In the data rows, zero lies at 7.5, halfway between 7 and 8.
Some points, one per row:
[8, 8, 8, 8, 9, 8, 10, 8]
[4, 10, 6, 5, 4, 2, 9, 7]
[5, 10, 5, 7, 6, 1, 10, 8]
[6, 10, 7, 4, 7, 10, 8, 6]
[9, 10, 6, 8, 5, 3, 10, 7]
[10, 9, 13, 10, 7, 11, 10, 10]
[2, 8, 7, 5, 5, 9, 4, 4]
[7, 8, 6, 7, 8, 5, 9, 6]
[0, 9, 3, 3, 7, 13, 1, 3]
[1, 11, 7, 4, 6, 9, 5, 4]
[9, 10, 12, 8, 6, 3, 10, 8]
[14, 7, 11, 13, 7, 1, 13, 12]
[0, 14, 8, 4, 7, 8, 4, 9]
[13, 3, 3, 8, 8, 10, 7, 4]
Here are 18 more points, each followed by its number:
[8, 10, 8, 8, 8, 5, 12, 9] 0
[6, 9, 8, 5, 10, 10, 5, 8] 1
[6, 12, 6, 3, 6, 2, 7, 7] 2
[3, 9, 5, 2, 7, 13, 2, 3] 3
[3, 4, 4, 8, 9, 7, 7, 6] 4
[15, 1, 6, 13, 7, 15, 8, 0] 5
[6, 2, 5, 7, 6, 15, 1, 0] 6
[13, 8, 10, 10, 9, 7, 9, 15] 7
[12, 2, 6, 13, 11, 6, 11, 9] 8
[2, 8, 7, 3, 7, 6, 6, 6] 9
[0, 12, 6, 1, 6, 8, 3, 11] 10
[6, 11, 9, 4, 7, 9, 8, 9] 11
[9, 2, 4, 8, 8, 10, 6, 3] 12
[15, 0, 8, 15, 11, 15, 6, 7] 13
[7, 12, 8, 6, 7, 5, 9, 8] 14
[7, 12, 10, 4, 8, 0, 11, 12] 15
[15, 4, 9, 10, 11, 11, 9, 8] 16
[13, 9, 13, 14, 13, 6, 9, 15] 17
Which of these numbered points is nearest to each point below, ignoring the 2 directions in which the first points spread most? Its number follows each.
[2, 11, 5, 5, 3, 8, 6, 1] > 5
[9, 10, 6, 8, 7, 2, 10, 7] > 2
[12, 6, 10, 14, 9, 6, 10, 11] > 13
[7, 12, 8, 5, 8, 7, 10, 8] > 14
[9, 10, 10, 5, 9, 3, 10, 11] > 15
[12, 12, 8, 9, 10, 7, 11, 7] > 14
[6, 2, 7, 6, 8, 11, 5, 6] > 9
[5, 10, 7, 3, 8, 7, 6, 8] > 15
[12, 5, 10, 8, 10, 14, 5, 4] > 16
[1, 2, 4, 3, 7, 14, 1, 3] > 9
